Each named turn below is shown by a few rows before and after it. Which turns, in which order, take the first row of each later pair to the second? The first pair is answered.
turn kulu:
0.33; 0.97; -0.73; 0.43; -0.59; -0.85; -2.17; -1.32; 1.12; -1.70; 0.88; -3.41  ->  1.81; -1.69; -0.14; -0.56; -1.73; 0.10; 0.33; -0.36; 0.66; -1.49; -0.08; -3.55
0.22; -2.95; 0.10; 0.45; -2.43; 1.02; -0.51; 1.41; 0.39; -0.42; 0.05; -0.13  ->  -0.75; -0.57; 0.15; 1.21; 0.29; -0.50; 2.49; 2.30; 2.11; 0.27; -0.03; 0.22
-0.60; 0.51; 0.56; 1.34; 0.37; -1.49; 1.86; 1.44; -0.21; -0.50; -0.59; -0.42  ->  -1.12; 0.87; 0.35; 1.52; -0.37; -1.43; -1.57; 0.15; -0.93; -0.82; 0.27; -0.61
0.70; 0.56; -1.66; -2.77; -2.32; 2.64; 0.72; 0.05; 1.76; -0.40; -0.13; -0.18  ->  -0.03; 2.64; -1.74; -1.83; -0.43; 1.59; 1.75; 0.24; 2.82; -0.21; -0.09; 0.08
turn laref:
-2.92; 1.24; 0.11; 2.83; 1.78; -2.57; -4.19; -1.14; 0.53; -2.07; -0.02; -1.31  ->  -3.04; 2.11; 0.42; 3.29; 3.24; -3.20; -0.62; 0.09; 1.53; -1.50; -0.59; -1.26
-2.72; -1.29; -0.46; -0.14; -0.11; 0.34; -2.08; 1.74; -6.12; -3.07; -1.51; -3.19  ->  -3.41; -0.10; -0.28; 0.71; 1.18; -0.23; -1.01; 2.46; -5.36; -3.19; -1.66; -3.58
-0.94; 3.84; -0.40; 1.84; -1.71; -1.87; -3.72; -2.64; -0.43; -1.35; -1.09; -1.41  ->  -1.40; 4.94; 0.12; 2.54; -0.11; -2.65; -1.52; -1.37; 0.46; -1.08; -1.57; -1.57
-1.48; 1.05; 0.47; -0.10; 0.40; 0.01; 1.47; 1.81; 1.27; 1.30; -0.68; -1.22  ->  -0.60; 0.33; 0.40; -0.95; -0.04; 0.37; 1.90; 1.59; 1.35; 1.67; -0.57; -0.88
turn das:
1.81; -1.53; -0.87; -0.66; -0.35; -0.50; 0.59; -0.11; -1.27; 1.52; -1.17; -2.42  ->  0.71; -0.15; -0.67; 0.99; 0.60; -0.89; 0.17; 0.66; -1.47; 0.64; -1.45; -3.02
-1.21; 1.04; 1.11; 2.51; 1.02; -0.94; 0.51; 2.41; -0.75; -1.10; -0.23; -1.45  ->  -1.05; 3.38; -0.09; 0.93; 1.85; -1.55; -0.50; -0.64; 1.00; 0.60; 1.08; 0.58
3.56; -4.13; -0.51; -3.38; -1.80; 1.86; 5.07; 0.31; 0.21; 1.81; -1.23; 0.83  ->  0.60; -2.85; 1.07; 1.70; 0.33; 0.53; 4.81; 4.59; -1.71; -1.55; -2.41; -2.76
2.68; 0.28; 0.65; -1.35; 1.04; 1.78; 0.23; -1.73; 2.65; 1.57; 0.47; 3.82  ->  3.11; -2.93; 1.51; -0.59; -0.56; 3.30; 1.68; 1.09; 0.64; 0.11; -0.95; 1.96
turn Fote:
1.58; -0.46; -0.88; -0.68; -0.86; 0.02; 1.73; 0.19; 0.58; 0.66; -0.58; -0.31  ->  1.59; -0.53; -1.31; -1.24; -1.46; 0.36; 0.08; -0.71; 0.30; 0.62; -0.09; 0.06
-0.68; -0.34; 1.06; 1.69; 0.70; 0.40; 2.79; 3.57; -0.41; -1.25; -1.42; -2.14  ->  -0.06; 2.86; -0.77; -1.50; 1.78; -0.22; 1.27; -1.63; 2.91; 1.75; 1.00; 1.71
-2.16; 2.00; 1.70; 0.70; -1.11; 0.01; 2.23; 2.12; 0.69; 0.96; -1.14; -0.78  ->  -1.78; 3.10; 0.83; -0.69; -1.55; 0.03; -0.37; -0.98; 1.54; 2.26; 0.36; 1.00
0.03; 0.21; -0.10; -1.79; -0.18; -0.57; -1.47; -2.18; 1.24; 0.06; 1.35; 0.36  ->  -0.34; -1.74; 0.59; 0.02; -0.85; -0.07; -0.99; 0.63; -0.73; -1.81; 0.19; -1.80

Each pair is two turns apart.
1.88; -1.16; -0.24; -1.42; -0.66; -0.25; 3.33; 0.82; 0.72; 1.09; -1.46; 0.14  ->  1.95; -2.51; -0.39; -1.70; -2.73; 0.35; -1.03; -0.68; -0.71; 0.40; -0.62; 0.11 -> laref laref
-3.54; 3.73; 0.10; 3.04; 1.98; -1.02; -1.80; -1.11; 0.52; -0.58; 1.91; -0.82  ->  -1.30; -2.24; 0.76; 2.01; -2.69; 1.78; -3.09; 0.20; -2.74; -2.13; 0.79; -2.40 -> das Fote
-1.22; 0.17; 0.10; 1.52; 0.05; -0.19; -4.66; -1.84; -1.17; -1.48; 2.05; -0.97  ->  -0.21; 1.27; -0.69; -0.63; 0.96; -0.57; -3.07; -3.73; 0.93; 0.57; 2.68; 1.06 -> laref das
-0.18; 4.80; -0.58; 1.80; 0.32; -1.28; 2.76; 0.95; 1.33; 1.90; 1.09; -1.24  ->  -0.96; 4.30; -0.92; 2.54; -1.67; -0.94; -2.76; -0.50; -0.64; 0.49; 2.10; -1.63 -> kulu laref
0.29; -1.51; -0.38; -1.30; 0.71; -0.07; -0.75; -1.20; -0.77; 0.30; 0.37; -0.40  ->  -0.50; -0.72; 0.01; 0.15; 1.48; -0.31; -1.02; -0.27; -1.23; -0.53; 0.10; -1.40 -> das das
-0.65; 2.20; -0.71; 0.46; 0.79; -0.43; 1.07; -1.46; 2.03; 1.13; 0.57; 1.30  ->  1.21; -1.09; -0.46; -1.01; -1.19; 1.13; 2.56; -0.73; 1.09; 1.14; -0.12; 1.09 -> laref das
1.46; -1.09; -3.56; -1.56; -2.24; 0.74; -3.06; -3.03; -0.85; 0.52; 3.29; -1.94  ->  1.84; -1.71; -2.14; -0.03; 0.36; 0.05; 5.59; 2.13; 0.14; 0.50; 0.77; -3.27 -> das kulu
-2.68; 1.29; 0.33; 1.77; 5.19; -2.86; 0.00; -0.29; 0.42; -0.76; 0.83; -0.69  ->  -1.51; -2.34; -0.10; 0.29; 0.90; -0.71; -5.13; -2.04; -2.25; -1.48; 1.59; -1.01 -> kulu das
0.24; 2.63; 1.84; 1.29; 2.21; -0.73; 0.64; 1.19; 1.10; -0.78; 0.22; -0.65  ->  2.46; -1.86; 2.02; -0.44; -1.24; 1.16; 0.70; 1.57; -0.54; -0.78; -0.56; -0.68 -> kulu kulu
2.75; -1.00; -1.64; -1.27; -1.65; 2.30; -0.59; 1.42; -1.84; -1.33; 0.96; -1.10  ->  2.18; 2.19; -2.60; -2.23; 0.27; 1.07; -0.77; -0.90; 0.57; 0.32; 2.06; 0.83 -> kulu Fote
1.30; 0.73; -1.10; 1.25; -1.63; 0.20; -0.76; -0.43; -1.22; 0.37; -1.22; -2.28  ->  1.56; 0.24; -1.11; 0.92; -1.70; 0.52; 0.40; -0.02; -1.03; 0.41; -1.62; -2.21 -> das kulu
-1.04; 3.11; -0.38; 0.50; 1.91; -1.50; -1.36; -2.49; 0.71; 0.35; 1.26; 1.57  ->  -1.07; 0.89; -0.07; 1.48; -0.36; -0.46; -4.01; -1.42; -1.77; -1.40; 0.92; -0.16 -> laref Fote
-1.00; 0.06; 1.80; 1.00; 1.20; -1.49; -0.01; 2.33; 0.20; -0.70; -0.04; -1.79  ->  -0.79; 1.00; 1.51; 0.39; 2.15; -1.89; 1.19; 1.40; 1.44; 0.07; 0.35; -0.88 -> kulu Fote
-2.39; 4.45; -0.39; 3.11; 2.91; -2.56; -1.32; -0.18; 0.19; -0.46; 0.49; -0.22  ->  -2.31; 4.62; 0.00; 3.01; 3.49; -2.54; 0.23; 0.55; 0.80; -0.09; 0.15; -0.25 -> Fote laref
0.08; 0.28; 0.15; 1.46; 2.20; -0.74; 1.00; 1.64; 0.95; -1.54; -0.67; -0.35  ->  1.22; -2.48; 0.00; 0.42; -0.34; 0.70; -0.73; 1.27; -0.50; -1.90; -0.71; -0.63 -> kulu kulu
0.90; -2.18; 0.14; -0.24; -1.21; 1.88; 2.95; 0.86; -2.86; 0.30; -1.28; -0.26  ->  -1.29; 3.10; -0.69; 0.25; 0.88; -0.07; -1.81; -2.90; -1.03; 0.98; 0.98; 1.21 -> kulu Fote
-1.25; -0.08; -0.04; 1.15; 1.32; 0.71; 1.37; 0.62; -1.06; -0.36; -1.07; 0.21  ->  -0.18; -0.63; -0.79; -0.94; 0.38; 1.28; 1.12; -1.25; -0.50; 0.68; -0.57; 1.62 -> Fote das
-0.91; 2.71; 0.45; 1.61; 2.18; -1.71; 1.05; -0.38; 1.04; 0.48; 0.95; -0.50  ->  0.93; 0.22; -0.42; -1.23; -1.06; 0.02; -2.21; -3.00; 0.17; 1.24; 1.70; 0.70 -> Fote das
1.55; -0.36; -0.02; -2.00; 0.14; -0.01; 3.29; 0.46; 1.25; 1.94; -0.32; 1.41  ->  1.02; -2.84; 0.24; -0.32; -2.56; 1.04; -0.92; 1.50; -1.87; -0.72; -0.62; -0.71 -> Fote das
2.56; -2.74; -0.76; -3.67; -1.94; 0.94; 1.03; -0.17; 0.63; 1.40; 0.25; 1.33  ->  1.41; -4.01; 0.38; -1.10; -1.71; 1.03; 1.65; 3.12; -0.91; -0.58; -1.02; -1.06 -> laref Fote
-0.63; 1.99; 0.33; 0.16; 1.01; -2.08; 1.04; -1.71; 1.33; 0.43; 1.79; 1.42  ->  -0.88; 0.67; 0.36; 0.21; -0.93; -1.31; -2.49; -2.34; -0.46; -0.63; 2.26; 0.85 -> kulu laref
-0.21; -2.08; -0.34; -0.64; 1.02; 0.36; 3.05; 2.59; -0.24; -0.03; -1.05; -0.83  ->  -1.54; -0.75; -0.28; 1.15; 1.88; -0.44; 1.55; 2.90; -0.62; -1.01; -1.00; -1.44 -> laref das
-1.81; 2.77; 1.03; 1.97; 2.66; -0.83; -0.19; 0.28; 0.84; 0.69; -0.42; 0.66  ->  0.39; 1.09; 0.22; -1.36; 0.85; 0.23; -0.29; -2.24; 1.39; 2.53; 0.05; 2.72 -> das laref
-1.11; 1.31; 0.71; 0.55; -1.01; 0.62; -0.79; 2.91; 1.72; -3.62; -1.37; 0.69  ->  0.08; 1.62; -0.15; -1.94; -1.10; 0.63; 0.61; 0.80; 3.56; -1.44; -0.72; 2.75 -> Fote das
0.67; -1.19; 0.57; -0.93; 0.26; -0.47; 3.34; 1.13; 0.14; 0.19; -1.98; 0.17  ->  1.47; -1.55; -0.25; -2.76; -1.04; 0.10; 1.05; -1.09; 0.23; 1.05; -1.27; 1.45 -> laref Fote
0.50; -1.24; -2.20; -1.84; -1.79; 1.04; -2.23; -2.49; -0.40; 0.67; 0.86; 0.41  ->  -1.00; 2.56; -2.01; -0.48; 2.03; -0.91; 1.01; -1.54; 1.94; 1.30; 0.95; 0.71 -> kulu kulu
0.15; 0.53; -0.03; 1.76; 1.35; 0.20; 0.49; -0.11; 0.65; -1.73; -0.04; 1.13  ->  0.50; 0.47; -0.41; 0.74; 0.75; 0.61; -0.51; -1.32; 0.69; -1.26; 0.39; 1.83 -> laref Fote
-0.86; 0.69; -0.25; 0.80; -0.39; -1.56; -1.35; 0.89; -0.39; -0.93; 0.25; -0.56  ->  -0.17; -0.18; 0.01; 0.19; -0.37; -1.32; 1.22; 1.97; -0.08; -0.43; -0.37; -0.41 -> kulu kulu
-0.71; -3.83; -0.07; 0.21; -1.88; 3.65; 3.96; 2.43; -0.14; 1.07; -1.16; -0.18  ->  -0.34; -3.69; -1.16; -1.29; -3.67; 4.15; -1.38; -1.49; -0.45; 1.85; 0.48; 1.26 -> Fote Fote
-1.49; 3.52; 0.61; -0.77; 1.19; -0.88; -2.74; -1.28; 1.54; 2.17; 2.64; -0.82  ->  0.57; -2.96; 1.90; -1.03; -2.62; 1.65; -1.39; 2.05; -1.79; 0.34; 0.64; -3.04 -> das Fote
-0.42; -0.68; -0.20; 0.98; -1.03; 0.59; -2.19; 1.16; -1.48; -0.93; -0.54; -1.32  ->  -0.87; 0.57; 0.18; 1.86; 0.72; -0.20; -0.29; 2.06; -0.71; -0.86; -1.02; -1.52 -> laref laref
0.42; 2.25; 0.99; 1.14; 1.63; -1.22; 3.40; 1.54; 0.73; 1.34; -0.54; -0.37  ->  -0.54; 3.77; 0.18; 0.99; 1.08; -1.34; -1.60; -1.38; 0.54; 1.33; 1.05; 0.46 -> laref kulu
-1.28; 1.44; 1.30; 3.64; 1.53; -0.74; -0.59; 0.63; -0.35; -1.12; -0.72; -3.38  ->  1.37; 1.71; -0.21; -1.67; 0.87; -0.08; 0.94; -3.80; 2.64; 2.66; 0.50; 0.66 -> Fote das
0.44; -0.66; 0.24; -0.04; -1.24; 1.06; -2.26; -1.23; 0.29; 1.04; 2.56; -2.12  ->  1.47; -1.14; 0.37; -1.41; -1.06; 1.18; 0.84; -0.96; 1.31; 2.19; 2.14; -1.32 -> kulu Fote
-2.16; 3.25; 0.11; 1.40; 0.62; -1.25; -1.01; -0.67; -1.19; -0.35; 0.50; -0.44  ->  1.14; -1.08; -0.14; -2.46; -2.71; 0.95; 0.27; -1.75; -1.49; 1.19; 0.24; 0.73 -> das das
-1.02; -2.41; 1.72; 1.82; -1.07; 0.17; 0.26; 4.27; -5.17; -0.63; 1.74; -0.24  ->  -2.84; 3.51; 0.79; 2.27; 2.76; -2.40; -0.04; 1.99; -1.97; 1.03; 3.35; 1.54 -> das Fote
-0.67; -5.79; 1.61; 1.18; -2.90; 1.96; 1.31; 6.15; -2.27; -3.10; -3.07; -4.71  ->  -2.77; 6.39; -1.31; -1.40; 4.14; -2.65; -0.69; -2.77; 5.95; 2.60; 1.72; 2.03 -> kulu Fote
1.82; -1.90; -1.05; 1.14; -0.04; 0.67; -0.09; 2.07; -1.46; -1.20; -1.68; -0.16  ->  2.04; -0.36; -1.99; -0.65; -0.01; 0.38; -2.17; -1.24; -0.24; 0.48; -0.17; 1.76 -> Fote Fote
1.27; -1.87; 0.00; -2.09; -0.68; 0.25; 2.40; -0.77; 2.75; 0.86; -0.37; 2.16  ->  -0.10; -0.60; -0.35; -1.27; -1.39; -0.09; -2.85; -2.96; 2.03; 0.21; 0.96; 2.10 -> kulu kulu
-0.65; -1.22; 1.75; 1.58; -3.13; 1.67; -4.19; 0.73; -3.40; -3.36; -0.36; -3.00  ->  -3.12; 4.71; 1.76; 3.59; 1.70; -1.08; -2.58; 0.74; -0.69; -2.76; 0.36; -2.42 -> das laref
0.56; -2.59; 0.20; 0.59; -0.57; 0.54; 3.84; 3.79; -1.41; 0.15; -1.35; -1.12  ->  0.71; -2.54; -1.11; -1.57; -3.22; 1.31; -3.53; -1.28; -2.03; 0.62; 1.03; 0.50 -> Fote Fote
0.66; -2.82; -2.14; -1.88; -0.61; 0.85; 1.67; -0.45; -0.38; 2.50; -1.50; -1.04  ->  0.44; -3.24; -2.07; -1.68; -0.96; 1.11; 1.18; -0.40; -0.94; 2.11; -1.52; -1.34 -> Fote Fote
-0.46; 2.05; -0.11; 0.02; 2.77; -0.75; 1.05; -1.43; 1.36; 1.41; 0.18; 1.16  ->  1.52; -1.08; -0.37; -2.16; -0.19; 0.91; 0.20; -2.21; 0.38; 1.74; 0.17; 1.64 -> das laref
-0.67; 1.57; -1.43; -0.61; -1.13; -1.18; -3.68; -3.34; 0.19; 0.75; 0.63; -0.32  ->  -2.28; 2.99; -0.65; 1.99; 0.70; -2.07; -2.24; -0.91; 0.12; -0.67; -0.14; -1.77 -> Fote das
1.39; -1.00; -0.73; -1.51; -1.70; 0.94; -0.56; -0.95; -0.59; 0.43; 0.71; 0.36  ->  0.31; -0.89; -0.56; 0.07; -1.52; 0.77; -1.76; -0.11; -1.37; -0.68; 0.61; -0.78 -> laref das
-2.04; 4.08; 0.13; 1.73; 3.67; -3.03; 1.59; -1.36; 1.83; 0.86; -0.86; -0.01  ->  -2.71; 0.60; 1.13; 3.98; 1.16; -1.60; -1.43; 1.32; -1.92; -2.30; -1.91; -3.09 -> Fote Fote
1.27; -0.61; -0.89; -3.35; -0.89; 0.68; 1.76; -1.83; 1.21; 2.28; -0.28; 2.48  ->  0.78; -2.60; 0.59; -0.96; -1.09; 1.06; 3.67; 2.30; -0.77; -0.03; -1.96; -0.27 -> Fote Fote
1.62; 0.30; -0.21; -2.29; 2.20; 0.50; 5.93; -0.83; 2.34; 1.56; -0.49; 1.18  ->  -2.24; 5.02; -0.08; 1.66; 3.94; -1.49; -0.91; -2.00; 1.61; -0.46; 1.33; -0.09 -> das kulu
-0.79; 1.04; -0.97; 0.08; 1.52; -1.73; -3.02; -3.29; 1.17; 0.46; 1.62; 0.55  ->  1.02; -0.94; -0.18; -1.12; 1.94; -1.14; 4.27; -0.62; 1.84; 1.39; -0.22; 0.57 -> kulu kulu
0.32; -2.99; -0.14; -0.20; -3.05; 0.31; -1.40; 0.18; -0.77; -2.13; -0.56; -0.82  ->  -0.09; -2.04; 0.37; 0.71; -0.80; -0.54; 2.93; 2.29; 0.04; -2.04; -1.50; -1.25 -> laref kulu
1.24; -1.12; -0.61; -1.40; -0.75; 0.75; 2.22; 0.89; 0.25; 1.77; -2.64; -1.93  ->  -1.08; 2.18; -1.25; 0.00; 0.14; -0.41; -3.30; -1.60; 0.29; 1.14; -0.95; -1.77 -> kulu Fote
1.25; -1.86; 0.08; -2.32; -1.54; 0.90; -1.97; -2.07; -0.34; 0.40; 0.73; 0.48  ->  0.15; -0.61; 1.20; 0.37; 1.70; -0.28; 3.41; 2.01; 0.25; -0.55; -0.87; -1.38 -> das kulu
-2.45; 1.13; 1.11; 1.61; -0.44; 0.05; 2.64; -0.69; -1.25; -1.10; 0.96; 0.34  ->  -2.67; 1.08; 1.11; 1.74; -0.78; 0.18; 1.05; -1.00; -1.59; -1.38; 1.25; 0.10 -> kulu laref
-2.01; 2.90; 1.01; 2.15; 1.75; -0.50; -1.20; -0.18; 2.09; -0.76; -0.71; -0.67  ->  -1.17; 0.53; 0.60; 1.09; -1.05; 0.87; -4.35; -1.59; 0.60; -1.22; -0.34; -0.58 -> laref kulu
1.04; -4.23; 0.34; -0.89; -3.46; 2.72; -0.93; 1.62; -2.06; -2.10; -0.63; 0.05  ->  -2.18; 0.26; 1.07; 3.40; 0.64; 0.20; -0.06; 3.98; -1.25; -3.54; -0.88; -1.52 -> das laref
0.02; -2.35; -1.01; 1.07; -0.38; 0.71; 0.26; 1.16; -0.38; -0.78; -0.91; 0.78  ->  -1.15; 0.64; -1.37; 1.49; 1.30; -0.61; -0.74; -0.40; 1.04; -0.29; 0.14; 1.62 -> das das
1.70; 0.44; 0.87; -0.56; 2.41; -0.36; -0.29; -1.37; -0.83; 2.00; 0.66; 1.17  ->  1.55; -0.10; 0.99; -0.34; 1.80; -0.10; -1.65; -1.96; -1.34; 1.44; 0.76; 0.90 -> kulu laref
